Each run below is a few steps of one of 8 hidden systems, one row a step.
R, trace 1:
[[ -7  11 -42 -26  30   6 -11 -10  30 -31 -16  -8 -44   7  17  18   6 -27]
 [ 25 -20 -23   4 -16  13  -6 -18  18   8 -44  19 -31  36  12 -30  17 -30]
 [ 49  -8  32   5 -23  16   6  21 -12  11 -15  15   5   1  32 -28  24  20]
 [  3  41   4   0   4  -2 -14  37 -22 -25   3   8  22 -39  32   6  27  33]
 [-31  39 -39 -10 -19 -37 -27  -1 -17 -15 -22  13  16 -21  -7  13   4 -17]
 [ -7 -18  -1 -36 -46 -33   2 -21 -23  30 -16  15   8  22 -22  10 -13 -26]
 [  6 -28  36 -40   0  15  31   0 -29  22  38  28   9  16   3  21   0   5]
 [-22  17   6  13  40  38  24 -10  -5 -15  39  39  -2 -22   3  13   7  -1]
 [-29  21  -4  47  -4  10   7 -46  31  -4 -19  14 -19 -24 -19  -1 -10  -7]
 [  1 -10  33  15 -38  -7 -10 -29  27  12 -27 -22 -24  17 -12  12 -23  37]
 [  8  -3  17 -14   3  22 -30  21   5 -15  16 -17   0  48   3  14 -12  60]]
K, trace 2 (11 x 18):
[[ -9   0  -1 -17   7  -4   7 -31 -36 -40 -18  -3  32  10  41  25 -33  -6]
 [-12  46   4  -9 -27  15   9  -8  34 -23  -3  33 -10 -25   7   8 -32 -27]
 [-22 -11  12  11 -22   4   6  -1  37  45  13  15 -44 -14  -1   6  12  29]
 [ -6 -36  -1  21  20   3  -9 -23 -22   0 -14 -25  -7  24  11  22  11  62]
 [ 11  38 -12  -2  16  21 -16 -23  -6 -55 -30 -13  28   9  -8   0 -19  17]
 [-11  47 -12 -27 -15   8 -13  13  46  10  -3  16   9 -24 -19 -41  -1  -7]
 [-27 -35 -22  -2 -14 -22  -3  20  13  59  14  -3   3  -2  17 -22   2  23]
 [  3 -42 -22  19  -6  -7  19  -3 -37 -11  -3 -20  30  22  19  20 -42  20]
 [ 24  27  -4 -18  -6  26  36 -12   5 -40   0   4  17 -10 -27  18 -46 -15]
 [ -9   7  -6 -38   9  13  25 -11  47  30  11  12 -33 -29 -20  -6  12 -14]
 [-13 -54 -22   1  19  -9   3 -21   8  31 -18 -15 -32  13  41  -5  22  13]]
K, trace 3, 11 rows:
[[ 38 -12  30  22 -16  -4 -10  27 -12  16  12   5  -1  33 -27 -26  22 -36]
 [ 26  -8  39 -10  21   1  -2  38 -36   3  43   2  11  13  -5   0  33 -17]
 [ -8   8  10   9  35 -23  -3  13 -37 -14  30  -2   6 -14   1  13  32 -53]
 [  1   3  31  33  -7 -31  -3  -8 -10   1   0   0 -11  -7  -7  -7  18 -71]
 [ 19 -11  67  13 -15 -12 -14  10  -1  13  19  -1 -22  25   1  -2  18 -29]
 [ -3   1  39  11  27   4 -28  23 -20 -16  42   2 -17  29   4  25  31  -6]
 [-12  23  10  48  31  -2 -25   2 -22 -23  19  12   0   2 -22   1  36 -30]
 [  3  16  45  42   1 -13 -18  -1  -3  13   4  -3  12  -8 -23 -37  32 -34]
 [  2  -4  58   8   6 -24 -28  23  -4  18  31 -28  13  16   0 -17  14 -12]
 [-17  -1  16  14  22 -18 -29  28 -17 -12  46 -16   9  32  -6  13  -5 -29]
 [ -9   4   8  45   9   2  -3   3  -8  -3  33  13   5  16 -39 -10  -2 -53]]
R, trace 4:
[[ -4   4  -8 -26  28  32   3 -20  48  19  -4 -13 -11  -1 -23 -26   6  36]
 [-18 -20 -32   1  21  20   0 -21  29  13 -20 -15   6   6  29 -32 -10  43]
 [ 17  -3 -35  -1 -15  15  13   9  23 -14 -24 -16  23   1  30 -24 -51  23]
 [ 39  12 -41 -39 -17  10  17  37  24 -10 -14 -12   3 -14  -8 -10 -19  14]
 [ 22  -5 -53 -53  16   1  12   8  -3   6 -25  -6  -2 -13 -10  -5  30  15]
 [  5 -13 -30 -42  18   3  19 -32 -19   2 -40   7  23  -7  32 -19  14  -7]
 [  7  13  -2 -42 -16   9  29 -12   8  -1 -20  29  15 -22  52 -13 -16 -21]
 [  2  20 -17 -36 -32   9  20  17  18   1  -5  43 -25 -33  32  18   4   7]
 [  4   3 -34 -11 -24  12   9 -12 -20  -7 -30  43 -21  -9   5  32  21  29]
 [ 15  18   4 -17 -24  21   4 -39 -32 -17 -37  37  22   8 -10  10   4  23]
 [ -9  41  33 -43 -20  21  -6 -18   2   2  -3  35  30  -2  -8  -9  -1  24]]
F, trace 5, 11 rows:
[[ 35 -16  -5 -22  12  22  31   8  19  20   3 -12 -32 -14 -39   3  26  22]
 [ -6 -14 -11 -40  37  -2 -15 -27 -15   3 -26 -21  -1   9  16   5  39  41]
 [  0  12 -14 -11   2 -13 -16 -20  -7 -30 -42 -12  25   8  50 -19 -17 -24]
 [ 23   2 -15   0 -45 -13  21  38  21   0  -2  12  -7 -14  28 -12 -29 -40]
 [ 12 -31 -25   0 -20  -2  26  39 -15  17  25  15 -23  -5  -7  37   5  24]
 [  3  -4 -12   5  19   3   2 -24 -57 -25 -11   3  10   2 -25  45  20  30]
 [  7  45  26 -20  -4  -6  -7 -38 -12 -27 -35   8  13 -16  -8   2  12 -29]
 [-19  21  26 -34 -35 -11  -8   2  34  23   1  30 -21 -14  31  -9   2 -26]
 [-38 -25 -13  21 -18   3  -9  12   1  23  24  32 -13  23  35  13 -14  25]
 [  3   1 -16  65   1  26   2  -6 -23 -29   3  15  17  18 -23   5 -17  22]
 [ 29  43  21   6  -6  18  -1   1  17 -13  -6  -4   7 -20 -64 -13  12   6]]
J, trace 6, 11 rows:
[[-14   8  -3  48  18  -7 -13 -15 -43  -7 -16  15   9 -20   0   4  49  16]
 [-20  41  15  10 -16 -30 -30 -19 -12  -4 -27  -3  39 -18 -18 -25   7 -17]
 [-28  17  21 -31 -35 -27 -28  19  15  23  26   2  18  13 -19   0 -26  -9]
 [-24 -26 -10   2  -5   5  10  17 -12  12  50  21  -3  31 -18  32 -29   1]
 [ 10 -15  -2  39  23  28  46 -26 -27 -16  16  14   9  -6 -29  18 -14 -13]
 [  9  18  41   6  32  14  29 -34  17  -6  -1 -23   5 -43 -18 -12   3  -7]
 [-32   4  31  -8  31 -10 -26 -15  45  11   7 -42 -17  -4  21 -13   3  10]
 [-20 -21 -16  26  11   4 -39   4  23  -5   3 -14 -16  56  26 -14 -15   0]
 [ 44  -6 -16  37 -10  33  -3  29   2 -14  -1  16  11  41 -11 -35  -8  -3]
 [ 44   5   3  -4  10  16  20  44  -9  14  15   0  18 -25 -23 -28  33  17]
 [-14 -11 -22 -22  38 -34   2  12 -19  21   5 -33  11 -35   4  -4  37   0]]
P, trace 7:
[[  9  12  60 -33   6 -15 -17  11   6  -2  16 -44  16   2   3   0  -8  15]
 [-34  19  -9 -24  13  -4 -42  18  24  -5  34   2 -18  34 -23  18  -2 -19]
 [  2 -21 -37  39   1  10   7 -11   3  14  -2  25 -16  29 -34 -20   6 -44]
 [ 48 -31  28  26  14  20  44  -4  -7  12  -3  -7   7 -15  12 -30  13 -12]
 [ -4  12  41  -9  41  -3  -2  16  10 -16  27 -38   1 -30  35  12  11  16]
 [-46  21 -20   7  15 -30 -49  -6  19 -16  -3 -24 -24   7  -4  21   4 -13]
 [ 21 -17 -20  21 -31 -13 -18 -14   2   2 -39   3 -21  43 -24 -15   5 -37]
 [ 61 -16  31  -7  -6  21  18  30 -21   0   5  14   6  19  14 -15  20  -8]
 [-10  23  17  -2  35   3  -1  38 -21 -19  49   9  15 -32  26  10  21   0]
 [-49  19 -12  34   4 -44 -14 -15  -3   2   0 -10  -1 -32 -15  12   1 -29]
 [ 13 -22  25  12 -40 -33   1 -32   5  20 -34 -18 -18  16 -21   0 -12 -28]]
J, trace 8, 11 rows:
[[  4 -19 -30 -16  -6 -33 -26  24  -7  22   3 -22  -6  32 -52  -1  14 -14]
 [ 10 -43  -6 -24  -1  -7  25  -9 -33  36  11  19  17  29 -17 -14  10 -39]
 [  6  -3  19 -21  18   7  43  -1 -24  -1  24  25  22 -25  33  -1  -2 -45]
 [ -5  21  17   9  13 -16  16  11  13 -27  16 -16 -26 -47  32  31  -5 -31]
 [ -1  -9  23  43 -13 -31 -18  -9  12 -12 -16 -38 -50   2   7  33  -2  -3]
 [ 19 -17  43  22 -16   2 -35 -20 -17  -2 -21  -7 -11  56  -4   4  15  19]
 [  9  26  26  -9  10  30 -34  12 -19  -4  14  41  16  33  -8 -21  40  10]
 [-27  34 -17  17  10   1 -15  29   0  12  31  36  16 -28 -15 -24  32 -15]
 [-32  -4 -19  40 -16 -41   8  12  -8  26  12 -15  28 -34 -17 -11 -20 -16]
 [  1 -20  21  -3 -15 -27  15  -5 -20  -1  13 -41  37  10 -18  17 -50  -5]
 [ 12  -9  25 -42  25  15  10  -8  -1 -19  30 -18  -7  31 -25  33 -19 -14]]
Y, trace 9 (11 x 18):
[[ 33 -12  31 -33 -14  -4  10  23  24  19   9 -42   1  -1 -22  -3 -18  29]
 [  4 -19 -36 -59  32  13 -10   6  20  -1  -2 -19 -23  31  12   7   5  16]
 [ 10  -7 -54   0  16  16   6 -14   5 -19 -27   9   5  22  17 -30 -13 -45]
 [ 36  12  11  20 -25   1  24  26   9   0  -8   6  23 -25  18 -44 -10 -35]
 [ 20   8  12 -23 -10 -15   9  51   4   4  11 -16  -6 -43  33  13  10  29]
 [  0   6 -49 -34   3 -16  -9   1 -18 -31 -28 -14 -16  -9  10  46   6  21]
 [ 21  19 -18 -18 -28   0   0 -33 -16 -22 -51  23   9  13 -20  -2  -1 -34]
 [ 17  21  43 -27 -25  19  13  -3  -1  19   0  48  15  -9  14 -31  17 -15]
 [-30  12   2 -10  12  13  12  10  -1   6  22  30   1 -40  52  11  14  37]
 [-32  14 -37  31  -9  -7   8 -26  -7 -24 -23   1   2 -31   1  32 -24  29]
 [  8   9  13  11 -50  -7   2 -32   6  10 -34   0   7   4 -51   2 -25  13]]
U, trace 10:
[[ 10   7 -40  22 -32  35   3  25  29  -4   1  31   1  17 -10 -19 -32  19]
 [ 25  -8 -14  21 -22  18  38  18  -8  21   3  12  22 -28 -32 -12  -2  41]
 [ -2   3  -7 -30  19  -8  21 -17 -20  11 -10 -27  37 -36 -28  -1   8  35]
 [-22   8 -28 -62  18 -12  -6 -35  17  -2 -22 -23  15   3  -4 -10 -15 -12]
 [ -2 -12 -29 -45 -19  14   9  -9  40  12 -15  17 -16  26  27 -17 -31 -18]
 [ 28 -19 -12  -3 -20  35  36  22  11   4   2  27 -14  -5  41   1 -16  31]
 [ 32  14 -11  10  14  23  27  10  -9 -28 -16  -7   0 -44   9  14  15  44]
 [ 12  31 -20 -17   6 -13 -13 -20   5 -17 -50 -22  -4 -29 -24  -3  30   9]
 [ -3   9 -19 -45 -30 -23 -37 -14   5  16 -44   6   2  26  -4 -19  17  -5]
 [ -1  -2 -25 -33 -34   9 -12  21 -19   3  -2  45  20  38  31  -5 -13  14]
 [  5  20 -29   0 -13  31  32  20 -17 -23  18  48  20 -21  10  16 -22  15]]
Y, trace 11 (11 x 18):
[[ -1 -22 -13 -31  -5 -11  31 -23 -31  18 -25  12  41 -19  37 -15  -6  -5]
 [ -9  22  11 -32 -17   5  26 -10   0 -23   0   7  34 -23  37  13 -52   3]
 [ -3  29 -13 -30 -28  18  26   4  39 -13   2  20 -21 -30 -11  27 -33   7]
 [ 22 -14 -27  -4 -20  26  34 -18  17  13 -29  22 -34 -12 -12   7   6  25]
 [ 22  -9   1   5   2  32  14 -34  -5  -2 -44   4  18   5  17 -25   5  45]
 [-12  34   0 -14  -2  16 -21  -9  28  -7 -20  -2  37  -4  20 -40 -19  36]
 [-34  17 -42 -18 -35 -13 -13  19  36  24  -2  14   8 -13   5 -21 -22  14]
 [  1 -32 -48  -5 -40 -10  30  15 -14  29  -4  19  17   1  -4   3 -25  15]
 [ 32 -18  -9 -24  -6  22  44  -2 -28  -3   1  -2  47   2 -18   1 -32  26]
 [  8  20   0 -56  26  25  27 -15  28  -6   4 -14  21 -22 -17 -13 -19   7]
 [-11  -3 -26 -33   8   7  23 -24  52  16 -17  -6 -26 -21  21 -16 -14 -18]]
U, trace 12:
[[ -2 -36  20  -3  -3  -5  -1   9  -7  56  16 -10  22  13  -9 -27  14  41]
 [-16 -12 -19 -10  43   3   1   4 -18 -14  18 -31  48   7  18  -5 -22  21]
 [  1  14 -32  -3  12   5  19  -1  37 -19   2 -17   8 -12 -14 -20 -45 -49]
 [ 21 -30   1 -10 -27 -10  31  11  38  46   0  -7 -33 -15  -3 -16  -3 -22]
 [ 20 -48   7 -18  19  -7  20  10 -23  16  -1 -23 -10  -1  41  16  21  34]
 [ 22  12 -18 -12  48  11  -4  -6 -14 -55 -18 -24   5  -2  29   6   9  -9]
 [ 21  36 -16  -3 -11  -5 -16   8  30 -15 -30   8 -24  -8  -2 -28  18 -55]
 [  6 -13   1   2 -48 -29 -13  28  -7  36 -13  25 -22   0  22  -6  32   0]
 [  1 -11  -6   4  -8 -14  -5  15 -64 -20  -1  11  23   6  28  40  10  30]
 [  4  44  -6  -9   7   8   3  -9 -26 -52   0  15  17  -8 -27  27  -8 -29]
 [-19  26  15 -14 -24  -4  -2 -18  23  23   3  38 -23 -12 -38  -2  17 -40]]
S, trace 13:
[[ 22  18  13  42   6   3   2  27 -39  -9   6  21  34 -23   4 -25  35  -6]
 [-15  52  10   7  -6 -26  -6  23   5  -7  11  -9  14 -63 -12   7   7  -6]
 [-38   0  -2 -14 -19 -55 -20  -3   7  17   3 -26 -21  -8 -17  35  -7 -18]
 [  0 -43  21   7 -13 -21  -3 -14 -28  10  13  -5  -6  51 -14  25 -12 -31]
 [ 18  -4  46  28  19  35  12   3 -15 -12  38  28   6  23  -5  -6   5 -23]
 [-20  32  21  35  38  23  -7   4  30  -4  25   9 -12 -31   2 -20  31   4]
 [-30   7  -3  35  11 -32 -37 -10  27  10 -20 -44 -14 -14  -1 -13  16  14]
 [ 13 -13  10   7 -20 -39 -35  12  -3  -3 -13 -52  15  38 -13  -5 -23  -3]
 [ 25   4   8 -26  -2   6 -14  47  -8 -10  38   3  19  43 -18  -4 -12 -24]
 [-15   2 -27  -5  37  12   3  28  -6  16  43  32   1  -4 -11 -17  35 -29]
 [-19 -17 -16  42  30 -22  21 -10 -12  25   0 -10   5 -45   3 -19  27 -22]]
S, trace 14, 11 rows:
[[ -5   9 -36  18  -7 -43 -30  45 -21 -21   2 -15  -4  -2   8  20  10 -21]
 [ 26  -7 -10  15 -22 -32   2  33 -29  -1   7  -4  -8   0 -39  19  13 -44]
 [ 16   1  42 -14   0 -19  14  14 -26  19  30  12  -5 -16 -26  10  34 -41]
 [-34  11  44   2  27 -21  -5 -18 -17   3  25   9  -5 -21  19  14  28 -39]
 [-35   7  26  56  -1 -24 -19 -23   4 -14   2  -4 -18  -4  24  13  -6 -35]
 [  8   0  37  61 -27 -10 -25  18  17  -9  11 -16 -30  19  -8   9 -11  -3]
 [ 17   9  37  16   7   3 -42  35  -1  -4  26 -17 -18  29 -30   8  31  23]
 [-12  23   6   2  36  -6 -47   6 -15  -5  12  -6  13  20 -37 -15  44  -6]
 [-23  16  -4  23   7 -24 -25   1  -2  19   5  -3  35   2 -27 -46  10 -43]
 [-21  -9  15  22 -14 -31   0  31   7  34  38 -15  29 -10  -2 -25 -23 -24]
 [-16 -25   5  13  22 -20   8  35  -8   5  57 -31   1  -3   1  26 -20  -5]]
F, trace 15 (11 x 18):
[[  3  34  23 -16 -34   6 -19 -19   1  10 -23  20  13  -1 -47  -4  12  32]
 [-30  28  21 -46 -20   7 -25  -8  10  16   4  26  33  13   3 -18  -9  28]
 [-46  13 -19  -4 -10  15   0  -8  19  11  18  27  38   8  11 -23 -46   6]
 [-14  -7 -22  37 -13  18  37 -11  23  17  11   9  24 -15 -28 -21 -48  10]
 [ 15 -12   9   4   3  27  36 -20  23  18   0 -21   5 -14 -40  -5 -21  48]
 [  6  -3   0 -45  28  25   4 -34  25  -3 -18 -30   5  12 -11  -3  -9  44]
 [ -2  -4 -36 -45  13  11  -3 -28  29  -2 -37 -11  11  17  22 -33 -17  -6]
 [ 19 -23 -45  -9 -21   2  25   8  19  17 -27   2  12  -5  34 -38 -22 -10]
 [ 35 -25 -36   2 -20   6  41  33 -12   0  -7  -6   9 -22  23   9 -19  36]
 [ 27   2 -33 -22  -2   0  23   2 -25 -36 -20 -17   3 -18 -10  45 -12  34]
 [ 11  15 -20 -51 -18 -16   8 -32 -18 -21 -46   1  -5 -10 -14  29   3 -14]]
P, trace 16 (11 x 18):
[[ 28   6  -5  -6  17  23  30  39  -5 -10  45  21  10  -5 -17 -11  -1 -42]
 [-15  -3  -4  16  35  -9  37   5   5  16  32  -2 -15 -57  -6   6  18 -30]
 [-26 -28  18  22  18 -32  12 -43   4  12 -14 -40 -27 -18  17  21   0 -12]
 [  9  -4  30  -3  -5  -3 -21 -28  18 -28 -28 -27 -32  38  25  20 -18  -9]
 [ 27  30   3  -4 -10  30 -35  22  18 -34  -7  28 -32  35  13   0  17  -2]
 [ 11  15 -20  35  -1  11 -16  36 -21   1   1  38  -3  -8   4 -20  52   6]
 [ -1  -5   9  40   0 -31   1  10 -48  14  -4 -10  43 -27   3 -18  25   7]
 [ -5  10  42 -14 -15 -43 -11   2 -20   1   9 -37  38 -10 -10   6 -21 -15]
 [-15  10  19 -38 -21 -16 -14   7  18   7  30   2 -15  25 -32  26 -21 -35]
 [ -4 -22  -6  12  -2  24  20  -9   9  15  26  43 -36  32 -25  10   3 -33]
 [ 13 -20  21  48  28  39  41 -27  -2   0   8  19  -8 -11  13 -13  10  -2]]

Which system made each of these runs?
trace 17:
[[ 34 -44   5  -9  11  10  31  15  -8  -5  19 -19  14  31  21  -8 -35 -23]
 [ 34  10  -2 -14  31  23  19  37  19 -37  28 -27   0  -7   8  -4 -20 -19]]
 : Y
trace 18, 2 rows:
[[ 24 -24  -9  15  26  36 -13  13  19  -8   2 -25  -5  44   8 -22  -5  44]
 [ 34   7 -27  26  23  28   1  30  14 -11  -1 -16  20   1 -13 -50   7   7]]
 : U
trace 19, 2 rows:
[[-41  15 -18  24  12  27 -12 -13  27  -2  13  36   7  16  25 -32 -15 -18]
 [-11  -4 -10  67 -23  -2  18  25  14  19  19  10   8 -27  -6 -22 -23   0]]
 : Y
trace 20, 2 rows:
[[ 15  -1 -25  -1  42  13   7   7 -27  -5 -10  -4  11 -28   2  -8  53  37]
 [  5  19 -20 -10   3 -38 -12  -7 -18 -13 -44 -29  29 -32  12 -15  15 -14]]
 : K
trace 21, 2 rows:
[[ 26 -29  11  38 -18  -8   7 -13 -46  -1 -21   2  38  27   5 -20 -11  -8]
 [ 29  36  47 -23  -9   8   9  28  -2 -20  23  -7  34 -17   2  -6 -20  -1]]
 : P
trace 22, 2 rows:
[[ -3  -7  16  30   7  30   6  12  31 -15  25 -12 -31   2  16  24 -24  48]
 [ 13  -6 -17   9  33  23 -22 -11  17 -23 -15 -30 -35  26 -25  14  18  43]]
 : S
trace 23 (2 x 18):
[[ 12  13  26  25  -2 -35 -21  -2  -9  -5 -32 -28 -22 -30   7   2  47  -3]
 [  9  17  27 -13 -27 -36 -56  10  -9  -9 -21 -21  -5  30  -6  11  17  -1]]
 : K
trace 24, 2 rows:
[[ -3  -2 -19  38 -36 -42  16  37  -9   9   6  -1   2 -40  16   6 -14 -23]
 [ 23 -28  23   8 -41 -30  20  -1 -20  14  -2 -20 -12   3 -36  39 -20   1]]
 : K
trace 25:
[[-25  -6  15 -37  -5  -1   4 -54  -9  24 -13  35 -20   9  -4  17  24 -10]
 [-25   1  22  14  -4  24  -2 -39  -5   3 -16  47   5  11  51 -17   4   4]]
 : F
trace 26, 2 rows:
[[ 25  12   6  37   1  11 -12  -9  -2  -1 -41 -11  13 -13 -10 -38  32  37]
 [  7  10  22 -27   6 -20 -35  20 -13  13  -6 -31  36   6   3 -27  25  34]]
 : P
trace 27 (2 x 18):
[[  0  27 -24  24  15  10 -11 -28 -20 -35 -31  12 -17  -9 -29  26  29  16]
 [ -1  25  19   2 -27   0 -25 -39  -4   7 -39  21  11  17 -35 -24  22 -10]]
 : U
trace 28 (2 x 18):
[[-37  10 -18 -16   8  -3   7 -32  14   5   7 -13  37   1 -38  -6 -46  -5]
 [ -4 -24   9  -9  -5   8  39 -39  24  35  -3  -4  17  -3 -27 -31 -36 -15]]
 : F
trace 29:
[[ -5 -41 -15  29 -24 -38  24  -1 -28  29 -15  -4  -8 -25  27  14   5  -6]
 [ 37  -8  38  10 -15  -9  31   5 -36 -29   1 -20   6 -14  11  44 -22   1]]
 : S
trace 30:
[[-15  13  22  -2  -6   1 -27  13  36   0   0 -15   6   2  60 -22 -19  26]
 [-24  11 -28  28 -16  -7 -24  40  18 -17  19 -11  -4   8   6  20 -37  31]]
 : K
trace 31 (2 x 18):
[[  0 -44 -28  47 -22 -23   3  11  -8  42  -1  -1   0  18 -16 -23   2 -14]
 [ 37 -21  39  10   5   1  31  27 -30   7  30 -25  30 -13  -9   0  -6  15]]
 : S
trace 32:
[[ 20 -30  22 -33   5  24  19 -23  10  19 -15  -8  16  18  31 -27 -13  28]
 [  2  19 -22 -38  36  33  -9  20  13 -32   8   6  -1   6  48  -2   6  16]]
 : J
trace 33, 2 rows:
[[ 24   4  34 -49   8  -7 -17 -14  -9  17 -15  -9   5  18 -23 -21  43 -13]
 [-21   1   9 -43  21  -9 -16  11  -4  13  14  11  20   4  59 -24  18 -18]]
 : F
trace 34, 2 rows:
[[-12  30  12   2 -35 -52 -46  23 -17 -10 -13 -17  15  -3  -7  11   3  -3]
 [-10  10   4  -6 -37 -33 -24  29 -27   0  26  13  14  24 -32  27 -13 -23]]
 : S
trace 35, 2 rows:
[[-27 -29  13 -19  -6 -13  17  13  22  63  34  -2   4 -13   7 -20  -4  10]
 [-23 -40  -5  24  34  11  17 -15 -18  -1  23 -21  21  16  21  12 -27  34]]
 : F
trace 36 (2 x 18):
[[ 26  22   0   5 -39  -1  13  10 -22  -3 -10  28  48  -5 -29 -26 -16 -25]
 [  0  15  22 -45 -12 -14  24  32  -1  22  38   0  14 -42 -21  17  -3   9]]
 : J
trace 37 (2 x 18):
[[  2 -26   3 -21  17  33   7  30 -10  15  39  17  19  26  29  -8  -1  40]
 [-14   6 -41  25  36   6  25   7 -26 -35  15   1  22 -34  16  18 -11   1]]
 : K
trace 38:
[[-27  21  -7 -18  45  19 -24 -43  12  -4 -17  -6  21   6 -10 -29  19  20]
 [-23   5 -29   7 -14  -5 -14 -21  31  13 -29  -8  32  13   4 -51 -33  -5]]
 : S
